128 stands for zero in the data rows.
Here are some points, each followed by its number:
[139 128  93 112 105 163 125 123 164 124 145  91 120 157 127] 0
[ 89 123 132 156 148 119 116 116 144 121 116 115 115 155 115] 1
[247 170 246 141  94 102 237 123  90 110 122  96 198  92 255] 2
[ 90 111 125 105 133 146 109 103 178 121 107  98  98 183 110] 3
[206 131  97  97  87 203 160 115 117 114 121 127 121 111 217] 4
[135 131 117 125 111 112 114 109 105 115 114 120 129 115 111] 5
[112 125 114 133 111 144 113 108 161 124 154  91 151 155 164] 6
[176 166  92 111 103 135 128 106 111 102 118 109 112 108 184] 7
[ 90 117  97  97 136 114 156  97 111  96  96 159 103 109  93] 8
[255 235 167 129  90 136 168 149 119 103 113 101 224 109 192] 9
[ 99 116 165 106 162 131 149  97 108 120 107 178  87 125 106] 10
[250 159 253 136  94 138 255 113  91 112 119 104 164  98 255] 11
[255  85  96 255 255 206 255  88  88 219 255 208 255  88 255] 12
[191 184  98 115  96 167 114 137 162 110 167  94 151 134 136] 13
[111 125 133 136 118 111 116 147 115 104 104 211 114 105 114] 14
[124 101 131 128 120  99 110 152  97 130 121 232 255 104 106] 15
[111 120 115 130 129 139 111 116 142 128 123 101 112 155 118] 16
[110 145 120 127 108 114 112 147 125 113 130 120 127 132 115] 17
[ 98  97 124  96 137 212 209 185 132 232 165 127  99 149 103] 18
[255  99  99 255 211 181 233 107 115 181 255 173 255 116 255] 19
[106 122 102 110 128 110 144  99 107 104 104 148 115 112 101] 20
[104 109  84  90 104 121 255 122  91 149 119 168 116  94  87] 21
[104  94 190 100  95 134 117 205 120 255 208  97 103 103  95] 22
[119 137  97 152 108 130 153 103 113 112 173 125 157 111 102] 23
[116 179 136 185 146 120 109 121 141 113 118 130 139 151 161] 24
[ 98 101 137 105 157 119 121 108 115 127 101 141  92 120  99] 25
[ 96 134 128 147 136 119 116 126 139 117 120 119 121 148 115] 26
[ 82 101 144 101 164 102 102 104 156 128  90 122  92 171  91] 27
[115 102  99  90 101 120 101 137 165 106 106  92  94 145  97] 28
[126 118 100 102 102 128 108 163 180 104 118  96 109 148 111] 29
[102 123 145 132 124 111  97 120 130 113 104 139 143 139 115] 30
New points follow, each followed by the numbers of its three nearest points above, nearest first.
[124 142 123 126  93 104 103 147 126  96 105 109 153 124 114] 17 5 30
[120 137 114 128 105 107 112 139 117 119 130 133 107 128 113] 17 5 26
[158 131  97 103 109 123 127 110 106  98 102 118 116 120 112] 5 20 17
[155 167 109 131 100 185 111 130 161 107 168  98 160 146 135] 13 0 6
[119  88 113 137  88  89  91 255  98 255 255 103  91 168  91] 22 18 17
[101  86 222 102  89 145 116 251 123 255 255  95 103  87  83] 22 18 17
[138 105  92  93  88 129 100 189 204 104 122  88 109 152 104] 29 28 0
[104 110 121 111 129 162 115 103 144 110 114 111  99 129 136] 16 3 26
[119 112 140 126 113 134 102 174 131 170 138 139 127 127 108] 17 30 26
[101 125 116 107 123 138 114 119 154 116 117  96  99 151 118] 16 3 28
[134 121 106 139 102 111 115 180 100 130 172 116 113 114 104] 17 5 23
[150 177  89 119 111 106 123 100 104 102 126 114 110 106 219] 7 5 24
[148 152 208 148 129 122 148 108 113 121 181 109 189 116 107] 23 5 30
[110 130 182 122 121 105 109 126 104 107 112 159 143 122  99] 30 5 14
[ 82 103 143 101 153 107 102 105 150 131  96 117  94 164  94] 27 3 25
[147 110  97 106 126 130 216 156 107 107 170  88 135 113 128] 23 0 17
[157 120  90 100  96 169 136 126 143 132 159  90 123 128 116] 0 13 16
[178 107 108 205  92  88 112 255  92 136 139 255 101 111  90] 14 15 17
[118 135 101 105 105 227 138 106 178 108 138  90 103 148 134] 0 16 6
[ 97 100 137 111 159 120 114 111 116 138 107 138  93 124  99] 25 10 27
[119 163 114  97 107  93 113 122  89  90  97 111 174  95 135] 5 17 20
[108 100 116  96 124 116 105 129 146 117 103 114  92 132  96] 28 25 16
[126 131 137 132 116 106 114 108 108 119 119 131 128 118 114] 5 30 17
[115 125 119 135 100  98  97 206 136 117 117 105 141 141 119] 17 29 26
[ 92 108 113 126 175 104 122 111 105 119 117 255 129 110  97] 14 10 8
[108 129 164 127 123 112 102 130 127 117 111 128 109 113 108] 30 17 26
[147 155  98 107  93 105 120 119 103  96 106 144 142 108 122] 5 17 20
[ 93 106 145 114 109 102  95 129 120 139 117 123 121 129 118] 30 17 26
[163 124 107 105 100 132 107 121 110 106 106 121 127 119 108] 5 17 20
[109 108 146 160 103 116 103 142 108 122 127 155 159 123 113] 30 17 5
